[146 124  45 115] = J533
[123  93 123 123] = J589
[125 129 114 124] = J51
[125 125 169 111] = J578
[111 162 120 116] = J536
[144 125 111 125] = J883
again J589: 	[123]
again J883: 	[125]
succ: [114]	[124]
q: [125 129 114 124]	J51
succ: [162]	[120]
again J578: 	[125]

[124  96 161  80  84 125  29  95  96 124  96 119  95] = J51
[159  90 160  42  43 140  97 159  92 169 159 166 159] = J50
[153 161 154  64  75  82 201 180 176 166 160  76 186] = J589
[162  96 162  45  45 139 154 102 101 172 168 191 103] = J533
[136 108 136  76  77 122 108 113 112 143 139 164 114] = J883
[124  96 124  80  84 125  29 169 166 152 143 157 174] = J536
both J51 J533: 	[96]
both J883 J589: 	[76]
succ: [122]	[108]
again J50: 	[159]
q: [124  96 124  80  84 125  29 169 166 152 143 157 174]	J536
both J589 J51: 	[161]

[135 123 164 231 128] -> J495
[129 213 126 141 214] -> J50
[133 131 161 228 143] -> J578
[169 126 125 126 126] -> J883
[154 126 123 149 235] -> J536
succ: [125]	[126]
again J883: 	[126]
q: [133 131 161 228 143]	J578
q: [169 126 125 126 126]	J883

[140 138 149 114  92 143 139 159 130  94 148 170 138 159 157 157  85 162
  98 141 117 147 121 105 134 133 146 123 101  91 136 170 137 134 176 131
 170 152 186 134 174 106 118  89  91 144 114 109  63 145 123 120  87 112
 149 107  69 156 123] : J578
[117 115 128 180 122 134 172 185 187 126 120 127 136 148 139 113  99 161
  75  93  56 163 129  33  92 134 143 126 169 102 150 212 106 127 205 127
 113 125 134 167 175 116 106  84  91 162 130  83 113 195  92 213  71 110
  94 140  58 157 105] : J589
[134 132 149 140  92 147 160 187 159  93 143 192 142 169 163 149  70 178
  71 124  81 164 122  56 133 169 154 122 122  78 147 161 127 133 128 130
 162 150 188 154 198  99 108  67  99 161 115  86  56 178 106 163  58 103
 132 112  34 170 122] : J603
[122 122 128 154 128 132 150 157 158 127 124 150 132 138 134 120 113 144
 101 111  92 145 129  80 126 131 135 127 149 115 159 170 117 128 166 127
 120 126 131 147 151 121 117 106 136 145 129 105 120  92 110 171  99 119
 111 134  93 142 117] : J533
q: [117 115 128 180 122 134 172 185 187 126 120 127 136 148 139 113  99 161
  75  93  56 163 129  33  92 134 143 126 169 102 150 212 106 127 205 127
 113 125 134 167 175 116 106  84  91 162 130  83 113 195  92 213  71 110
  94 140  58 157 105]	J589
q: [134 132 149 140  92 147 160 187 159  93 143 192 142 169 163 149  70 178
  71 124  81 164 122  56 133 169 154 122 122  78 147 161 127 133 128 130
 162 150 188 154 198  99 108  67  99 161 115  86  56 178 106 163  58 103
 132 112  34 170 122]	J603
q: [140 138 149 114  92 143 139 159 130  94 148 170 138 159 157 157  85 162
  98 141 117 147 121 105 134 133 146 123 101  91 136 170 137 134 176 131
 170 152 186 134 174 106 118  89  91 144 114 109  63 145 123 120  87 112
 149 107  69 156 123]	J578

[174  87  93  96 128 114  93  88 111  97 170 102 110] : J589
[134 150  93  93 164 152  84  82 103  94 144  93  89] : J578
[153 173  91  90 103 119  80  82  89  90 176  84  94] : J533
[ 84 168 162 162 129 149 167 164  87 160  84 157 153] : J279
[147  86 155 159  76  93 162 163 150 159 133 156 162] : J536
[145 152 134 144 169 129 152 150 180 160  82 172 142] : J51
[134 147  93  92 168 152  84  87 102  94 139  91  91] : J384
[ 95 163 118 117 119 166 118 118 123 117  95 119 105] : J495
[161  82 159 162  89 103 169 167 160 162 113 166 165] : J50
both J589 J279: 	[87]
both J536 J589: 	[93]
q: [174  87  93  96 128 114  93  88 111  97 170 102 110]	J589
q: [134 150  93  93 164 152  84  82 103  94 144  93  89]	J578
q: [153 173  91  90 103 119  80  82  89  90 176  84  94]	J533

[184 135 140  70  67  78 127 193 126]  J589
[103 112 103 118 103 151 146 132 103]  J578
[148 183 122 132 109 140 131 148 148]  J533
[113 111 128 144 130 130 123  62 160]  J883
[182 134 113 187 114 119 229 108 141]  J495
[104 122 147 122 106 122 122 147 127]  J384
again J883: 	[130]
again J533: 	[148]
again J578: 	[103]
q: [184 135 140  70  67  78 127 193 126]	J589
succ: [151]	[146]
succ: [229]	[108]

[ 45 137 123 124 175]  J227
[ 87  57 137  97 195]  J578
[186 183  95 128  70]  J883
[ 56  64  86 123 152]  J603
[171 191 126 166  31]  J536
[189  45 138 189 189]  J279
[ 32  72 106 143 177]  J495
both J578 J227: 	[137]
again J279: 	[189]
both J603 J227: 	[123]

[ 86 244 108  75 162 103 148 220  54  53  89  71  89 153 167 223 164 176
 192  66 233  89  89 126 181 169  70 140 108 114  99 112 114 225  15  92
  77  38 148 163 155 133 118 239 188 126] = J384
[132 163 119 119 141 138 117  90  86 124 135  98 125 119 130 128 120 120
 138 130 105 138 144  92 111 130 116 123 121 101 127 123 154 135 135 125
 137 143 130 124 130 120 150 119 166 131] = J536
[149 113 130  91 118 116  90 109 120 151 130 130 128 103 152 145 110 107
 118 104 130 113 159 120 122 120 143 110 141 119 130  93 120 111 122 146
 100 142 142 112 159 125 162 112 126 156] = J50
q: [ 86 244 108  75 162 103 148 220  54  53  89  71  89 153 167 223 164 176
 192  66 233  89  89 126 181 169  70 140 108 114  99 112 114 225  15  92
  77  38 148 163 155 133 118 239 188 126]	J384
q: [132 163 119 119 141 138 117  90  86 124 135  98 125 119 130 128 120 120
 138 130 105 138 144  92 111 130 116 123 121 101 127 123 154 135 135 125
 137 143 130 124 130 120 150 119 166 131]	J536

[ 19 108 183 151  48 195 140 159 149 165  50  23 130 206 134 112  29 127
 228 206 221 157 125 184  55 109 188 136  64 187 168 100 198]  J495
[116 162 121 112 163 157  94 133 116 106  73  88 112 141 204 126 174 118
 100 128  90  94 145 128  94 113 146  61  87 135 163 138 126]  J384
[ 19 108 183 151  48 195 140 159 149 165  50  23 130 206 134 112  29 127
 228 206 221 157 125 184  55 109 138 190 162 147 108 107 159]  J578
q: [ 19 108 183 151  48 195 140 159 149 165  50  23 130 206 134 112  29 127
 228 206 221 157 125 184  55 109 138 190 162 147 108 107 159]	J578
succ: [190]	[162]

[ 84 117  87  86 117 135 195 123 195 192 104  92 157 115 192 118] : J279
[109  95  88 114 157 134 180 131 163 186 162 122 190 164 146 100] : J227
[106 105  40  54 113  90 136 135 153 179  72 117 137  93 154  38] : J589
[160 112 175 142 130 124  99 136  44  84 131 160 136 123  88 134] : J384
[139 182 137 136  82 183  90 119 110 118  71 128  89  72 155 133] : J50
[132 179 171 228 134 145 187 104 152 144 203 122 194 177 134 210] : J578
[ 93  78  99  81 142 107 176 135 170 157 135 105 189 143 128 119] : J495
succ: [228]	[134]
both J578 J279: 	[104]
both J578 J589: 	[179]

[ 93 127  72  73  75  38] -> J384
[112  81  82  78  73 126] -> J495
[112 138  82  78 110  78] -> J578
again J578: 	[78]
both J384 J495: 	[73]
both J495 J384: 	[73]
q: [112 138  82  78 110  78]	J578
q: [112  81  82  78  73 126]	J495

